Turns, then the turns between two rows, first turn first; the first pair answered
boze:
[  8  -1  13   3  -8  -3  -2  -1  25 -14   7   2   0  -9   3  12  11 -12
  -4] => [  5  12   6   1   4  -7   3 -19  16  -5   4  -1  -1 -20  12   4 -12  -8
   5]
[ 11  -6   7  11   3  -5  -5   8 -16   2  -8   0 -16   0  -1   0 -15   2
   1] => [ 12  -6   5   9   2  -3  -6  16 -15   1  -8  -3 -14   3  -2   2 -11  -5
  -3]
[ -1   1   6   7  17  -7  12 -11 -12   9 -15  -3  -6  -7  -4   2  -9  -9
  -4] => [  2  -6   8   4   9   0   6  11  -6   2 -14  -5  -2   2 -10  10  10 -19
 -12]
fakis:
[  5  13   5   7  -4   6   0 -11  17 -11   4  -9   6 -19  11   8   2 -14
  -8] => [  2  12   7  11 -12   4  -3 -16  19 -12   9  -5   3 -18  13   2  -2   1
   1]
[  4  18  -9  11  -6  -2 -14   5  10  -6   5  -9  -1   0  15  -7 -22   6
   8] => [  2  19 -11  11   2  -3 -13   4   1   1  -1 -10  -2   0  13  -8 -27   4
   8]
[  2   7  -2  -1  13   5   0   9   0   1  -5  -2  -3  -4  -3   3 -11 -17
  -5] => [  6   7   0   0   5   7  -3  12  13  -8   2  -2   0  -3  -2   6  -4 -17
  -5]
[  6 -10   0   5  -8   7  -3  10   8  -9   0   4   2  -5  -9   4  24  -8
 -17] => [  4 -12   3  11 -17   4  -6   4  11 -12   7   8   0  -4  -7  -4  19  11
  -6]
zaliz:
[  2   8  -1   0  10   1   1 -13  -3   8  -2  -1   1  -7   8  -3  -6  -1
   6] => [ -2   3  -4  -4   3   6   5 -11   0   5   5   5  11   2   3  -2  10   7
   6]
[ 11  11   9   4   5  -7  -2  -8  20 -13   3   0  -5 -11  14   6   0  -4
  -6] => [  6   1   6   1  -6  -1  -2   4  20 -15  10   8   4   4   7   5  19   8
  -5]
[ 1 -7 -5 -1  5  1  5  1 -1  5 -4  1  2  1 -9  2  5 -6 -2] => [ 1 -8 -4  0  5  1  2  3 -3  6 -5  0  0  1 -9  1  2 -7 -2]
[  3   8   5   2  -6  -5  -3 -12  27 -17  11  -2  -2 -12   9   7  -2  -7
   0] => [ -2  -4   3   1 -19   2  -7   5  22 -18  15   5   3   5   1   4  14   6
   1]
zad:
[-2 -5 -5 -3 -2  4  2  5 -5 -3  7  2  4 -4  2  5  2  4 -1] => [ -2  -7  -2   1   0   1   1   4 -10  -1   4   3  -1  -4   0   5  -1   6
  -1]
[ -5  -2  12  22   0  -8  -2  -9   3  -4   0   9  -1 -15 -11  10  11   6
   4] => [ -4   1   8  17  -3  -4  -2  -6  13  -9   4   7   6 -14  -9  13  17   0
   1]
[-3 12 -8 -8 -1  0  5  0 -6 11 -3 -5 17  6  8 -4 -5  8  2] => [  1   5   4   3   4  -8   0   3 -15  15 -14  -7   1   2   1  -1 -12   0
  -3]
Pairs:
Between the rows of a pair lie two turns.
[-7 -8 -2 -3  5  2  4 17 -4  8  1  3  8  8 -3 -4  8  4  0] => [ -3 -13  11   9   3  -4  -1  16  -2   5  -2   3  -4   4  -7  -1   4   2
  -1] => zaliz, boze
[  5   1  23   6  -4  -3   2 -11   7  -8  -3  -7 -10 -12  -2  15  -1 -11
 -11] => [  1 -10  23   5 -16   2  -4   7   1  -8   0  -3  -8   5 -11  11  13   0
 -11] => zaliz, zaliz
[  1  -1   5   4   2  -3  -6  -3  -3   2  -3   0  -6  -2   1  -5 -11   2
   2] => [  4   2   4   2  -5   0 -10   1   8  -6   2  -2  -2  -3   5  -3  -5  -3
   1] => zad, fakis
[ -3  -8  -2  -2   0   4   6  16 -11   6  -5   5   3  13 -12   5  16   4
  -5] => [  7   0   4   1   5   1  -1  18  -5   2 -11  -7  -5   2  -6   9   4 -19
 -12] => zaliz, fakis
[ -1   2   0   0   9   9   3   0  -6   7  -7  -6  -3 -11   6  -3  -3  -9
   0] => [ -4   4  -5  -3   7  11   5  -3  -6   7  -3  -4   2 -10   9  -6  -4  -2
   4] => zad, zad
[ -4   3 -16   1   3  -5   8  -7   5  10   0   1   5  -1  -4   7   7  -3
 -11] => [ -7  -5 -14   5   1  -6   5   0  -4  14  -2   4   2   5  -9   3   8   5
 -10] => zad, zaliz
[-10  -4  -1   0   7   2   8   2 -12   8   8   3  10  -3  -4   0   4   8
   2] => [ -6  -7   9   7  10  -2   5   3 -12   8   1   1   0  -8  -7   5   0  -1
  -3] => zad, boze
[-12   5 -14 -20  -5   9   6   4   9  -4   9   0  27   6   8   2  13   0
   2] => [-13 -12  11   7   5 -11  -2  -5 -24  12 -10   5  -8   1  -7  -6 -14  16
   7] => fakis, zad
[  6  -5  15  18 -10 -10 -12  -2   6  -7   3  -1 -20  -6   0   0 -13   4
   3] => [  5  13  -8  -4   2  -1   6 -14  19  -8  10  -2   5 -14  11   8  -5 -13
  -1] => boze, zaliz
[  5 -15   8   7  -7   4  -9  18   1  -4  -5   1  -9   8 -10   8   9  -8
  -8] => [  2   8 -13  -9  -8  10   2  -1  20  -9  11  -2  13   0  11   4   4  -5
   2] => zaliz, zad
[ 10  -1   8   4   0  -2   7   0   4  -2  -8  12   2  11  -9   5  -1 -12
   2] => [ 4  0  3  3  1 -2 10 -7 -1  3 -5 16  5 12 -8 -1 -4  1  9] => zad, zad
[-1  4  0 -2 -5  4 -4  4  4 -2  6 -2  0  4  2 -5 -4  6  4] => [  1   6   4   2   2  -1   0  -7   4   0   3  -3  -4  -3   2  -2 -10   3
   3] => zad, zaliz
[  1  -8  -1   0  -9  -1   9  -5 -17   8  -2   0  -1   9   2 -13  -2   4
   7] => [  5  -2  -2  -3   1  -2  13  -8 -15   8  -7  -6   0   0   5  -5  -4 -16
  -1] => zaliz, fakis
[  3 -12  12   9   8  -5  -2   7  -8   4 -14  -1  -9   2 -13   6  -1 -12
  -7] => [  1   4  -6  -8   7   2  13 -11  15  -3   3   2  15  -5   0  10  11 -11
  -1] => zaliz, zad
[  1   6   2   0  13  -6   2   8 -11   7   1  -9   0   4   0  10  -4 -15
 -11] => [ 2  6  0 -3  2 -2  6  0 10 -4 14 -2 10  4  2 15 12 -9 -9] => zaliz, fakis
[  0 -10 -11  -9   8   9  12   1  -8  -1  -8   3   9   6   1   3  10   1
   1] => [  3  -5  -7  -5  15   4   7  -1 -13   3 -15  -5  -1  -2   4   0  -9  -7
   1] => zaliz, zaliz
[ -3   3  -8  -1   2  -3   4  -7  -6   4  -6  -3  -1  -2   3  -7 -13   5
  10] => [  5  -8   6   9  -3  -3  -2   4   3  -5  -9  -3 -10  -1  -5   5   0  -9
  -1] => zad, boze
[  4  -5   0  -3 -14   0  -2  -4   9 -11  16  -4   4  -2   5  -6   0  18
   2] => [  8   0   4   1  -8  -4  -6  -7   5  -8  10 -11  -5  -9  10  -9 -16   9
   2] => zaliz, zaliz
[-4  7 -3  2  0 -5 13 -5 -4  6  6  2  7  0 -2  3  0 -1  1] => [-3  2 -1  2 -4 -2  5 11 -9  6  3 -3  4  8 -4  2  3 -5 -2] => boze, zaliz
[ 3 -1  1  0 14  8  2 -7  5  1 -6  8 10 -5  3 -2 16 -1 -6] => [  4  -4   6   5  17   5   1  -6   0   3 -10   8   3  -6   0  -1  12  -2
  -7] => zad, zad
[-12  -1   0   4   0   0   1 -10   5  -5   1   4  -1  -3  -2  -5   6   2
   9] => [ -8  -2   4   6   5  -2  -1  -5   2  -5  -7  -1  -6  -5  -5   0   5 -10
   2] => fakis, zad
[ -2   1  -1   3  -9   5 -12   7   4   1  -5 -10  -5   6   8  -3  -4  -9
   5] => [-1  7 -1  2 -6  2 -6 -7 13 -1  0 -8 -3 -2 12 -1 -5 -8  8] => zaliz, fakis
[ -9 -15  23  12 -18   3  -5   0  -2   1   6   6 -16  12 -13  -7 -16   8
  16] => [ -5   5  17   6  -6   1  -1 -16   4   2   5  -3 -14  -5   2  -8 -35  -5
  18] => zad, boze
[ -7  32 -17 -13  12  -8  12  -2  -5  11   3 -14  11 -13  10   3   0  -1
   8] => [  0  26  -6  -7  18 -10  10   6  -5  10  -7 -18   2 -16   2  15   5 -22
  -5] => zad, fakis
[-3 -3 -7 -8  6  0 10 -7 -7  3 -4  5  2 -2 -7  9 11  6 -9] => [ -3   1  -8  -9   7  -1  11 -12  -5   4  -2   4   2  -6  -4   8   6   7
  -6] => fakis, boze
[  5   2  -2  -2  -3   7  -9  19   1  -6  -2 -11  -1   9   5  -4  -2  -9
  -1] => [ -1   1  -4  -1  -7   4  -7  10  -2  -3   4  -4   0  12   6 -12  -6  11
  10] => fakis, zad
[ -7  -2   8  22  -3   2   0   6  -7  -3 -12   0 -14  -4   3  -5 -11   6
   0] => [ -2  -1   6  17   3   5   1  13  -3  -5 -16  -4  -9  -6   1   4  -3 -11
 -10] => fakis, fakis
[  5   1   2  -1   4   4  -6  16  -5   2  -9  -5  -5   4  -2   4  -2 -19
 -10] => [-4  5 -9 -7 -9  8 -1  3  5 -2 10  6  9  9  6 -8  2 12  7] => fakis, zad
[  6  10 -13  -3 -11   4 -10  16  -2   3  -2 -11   6   6   1   0  -6 -10
  -3] => [  5  12 -16  -8  -9   5   0   3   9   0   5  -7  15   2   2   6   2 -11
  -3] => zaliz, zaliz
[ 1  6 -9 -2  7  5 -3 14 -8 -2  3 -6  1  5 -1 -5 -7 -3 -5] => [  4  10  -8  -3   8   5  -2  10  -1  -5   5  -7   1   0   2  -2  -7 -10
  -6] => fakis, zaliz
[  9   3  13   8   0 -18  -9  16   7  -1  -2  10  -2  -4   5  10   7   3
   2] => [  4  15  -1  -2   4 -16  -3   5   6   3   4   9   9  -7  16   1  -2  11
  10] => zad, boze
[  2  -8   6   8   3  -6   0  -2  -4   4  -3   6 -13   1 -15   1   3   8
  -2] => [ 5  0 -3 -3  0  3  2  4 10 -6  3  1  1  2 -8  8 17 -7 -9] => fakis, zad
[ 10 -14   9  -2  13  -9   1  -1  -7   8   2   1   1  10 -11  14  -1   4
  -2] => [ 10  -6   5  -5  18 -10   5  -8  -7  10   1  -2   2   4  -5  12 -10   2
   1] => fakis, boze
[  2   2   0  -3  -1  -2   8 -15  10   1   6   6  -1  -4  -5   9   8  -6
  -3] => [-3 -2 -7 -8 -6  6  4  3  1  4  5  6  6  9 -8  3 15  0 -2] => boze, zaliz
[  4  -7   6  -4   3  -4   9   0  -7   5  -2  -5  -1  -4 -10   2 -13   8
   7] => [  5  -4  -3 -14  -2   4   7  13  -2   1   1  -9  10   2  -6   4  -4   0
   4] => boze, zad
[  8   3   5  -1  11  -4   1   9  -1   1  -8  -5  -2  -8  -5  11   3 -27
 -11] => [  6   0   4  -1  -9   0   2   2  20 -12  11   6   7  -3  -3   9  21  -6
  -3] => zaliz, fakis
[ -8   0  -9  -9  22   4   7   6 -14  13  -9  -2  -2  -3  -2  -2   4 -10
  -8] => [ -4   1 -10 -12  12   9   8   7   7   0   2   1   7  -2  -1   6  21 -14
 -10] => zaliz, fakis
[-10   2   1  -1   5 -11  22 -13 -11   8 -10  12   4  -8  -5   5  11   4
   4] => [-10  -7   3   0  -3  -7  14  10 -16   6 -13  11   3   4 -11   5  20   4
  -1] => fakis, zaliz
[ -3   7   0   1   2  -1  -2 -12  12  -6  11   2  -2  -6  10  -6 -10   9
   9] => [  3   4   2   0   5   4 -12  14   4  -6  -2 -10  -7  -1   6   1  -7 -17
  -6] => zad, boze
[  3  -4   6  18  -9  -9  -4   1  -2   9  -7  12  -1   4  -2  -6 -12  12
   2] => [  2  -1   0  13  -7  -7   7 -14  11   5   1  17  10  -1  -1   2  -2  11
   2] => zaliz, zaliz
[-2 -1  1  2  0 -4  4 -4 -5  2  5  5  8 -1 -4  1  5 10  1] => [ -1   2  -1   0   7  -4   2   3 -13   6  -4  -2   5  -2  -3   0  -4  -2
  -4] => boze, zad
[-10   3  -4  -3  10  -6   4 -15 -10   8  -3   8   0  -7   3  -4 -11   8
   3] => [-12  -1 -12 -12   2   5   1   8 -12   6  -1   7  10   8  -1  -3   5   6
  -2] => boze, zad
[ -8  -5   3 -14   5   5   0   2   4 -11  -1   9  -2  12  -7  -1   2 -11
  -8] => [ -6  -6   8  -8   1   3  -9   5   2 -12  -4   6 -11  12  -5  -6  -8  -7
  -4] => fakis, zaliz
[ -5  18 -12  -8  -2  12  -9  -7  -7   9  -8   1  15  -5   9   2  -8  -1
   5] => [  0  -3   6   6 -12  11 -17  11  -6   2 -13   5   2   4  -9  13  11  -5
  -6] => zad, boze
[-2 -4  2  0  5  3  9 -7  3  3  7 -3  8 -8  7  6 -9 -7  1] => [ -4 -13   4   3  -4   6  -1  12  -8   5   5  -3   3   5   1  -1  -7   1
   2] => zaliz, zaliz
[ -3  -1   7   9 -11   0  -3  -7  -4  -6   7   9  -4  -7  -2   0  -5   2
   4] => [ -3   9  -5  -1  -4   5  -4   1 -10  -3   3   0   3  -6   5  -3 -12  -8
   3] => boze, zad
[ -1  -8   1  -7   6   5  11   3   1  -2   2   6  11   2  -5  12  17 -10
 -10] => [ -3  -3   3  -3  13  -2  17 -17  -1   2   3  10   7  -8  -2   8   6  -1
  -3] => boze, fakis
[ -1   5  -5  12   6  -1  -6  -4  -2  -6  -9 -11 -12  -2   6   0 -10  -2
  -2] => [ -4   5 -14   3  -5   8  -4   1   8 -14   2  -6   3   7   7   0   7   6
   0] => boze, zad
[ -6   8  -9 -15  11  -2   0 -15  10   1   4  -3 -10  -4  14  -2  -5 -12
  -2] => [ -4 -10   1  -8  -4   1 -14  13  10  -5   2  -2 -17  12   1   1  12 -11
  -8] => boze, zaliz
[ -2   0 -12 -13  -8   6  -2  14  -3  -1  -7  -1   4   9   2  -6 -16  12
   4] => [  0   9 -16 -16  -1   4   9  -4   9  -4  -2   1  11  -2   7   1 -14   8
   4] => zaliz, zaliz
[ -1 -13  11  10   8 -12  -7   2 -18   6 -14   3 -23  -1  -8   0  -8   7
  -3] => [  3  -4   6   0  20  -8  10 -13   0   2 -10   3 -10 -14  -5  18   6 -15
 -14] => fakis, zaliz
[ -1   5   2   0   3   0  -1  -6   3  -2  -1   0   0  -4   3  -4 -12   3
   4] => [-4 -3  1 -1 -4  3 -3  3  1 -3  1  4  4  4 -2 -6 -2 11  5] => zaliz, zaliz
[-13 -13   7  13  -1  -4  11  12   6   0  11  15   7   9 -12  13  18  19
  -1] => [ -9 -13  10  14  -2  -3   9  17   9  -3   9  11   4   8 -12  17  21   9
  -5] => zad, zad
[  2 -11   9  11 -10   0  -9  11   4  -4  -3   5  -4   6  -7  -1   4   2
   1] => [  4  -1  10  12   2  -7  -5  -7   2   1  -8   2 -10  -8   0  -1 -14  -4
   2] => fakis, zaliz
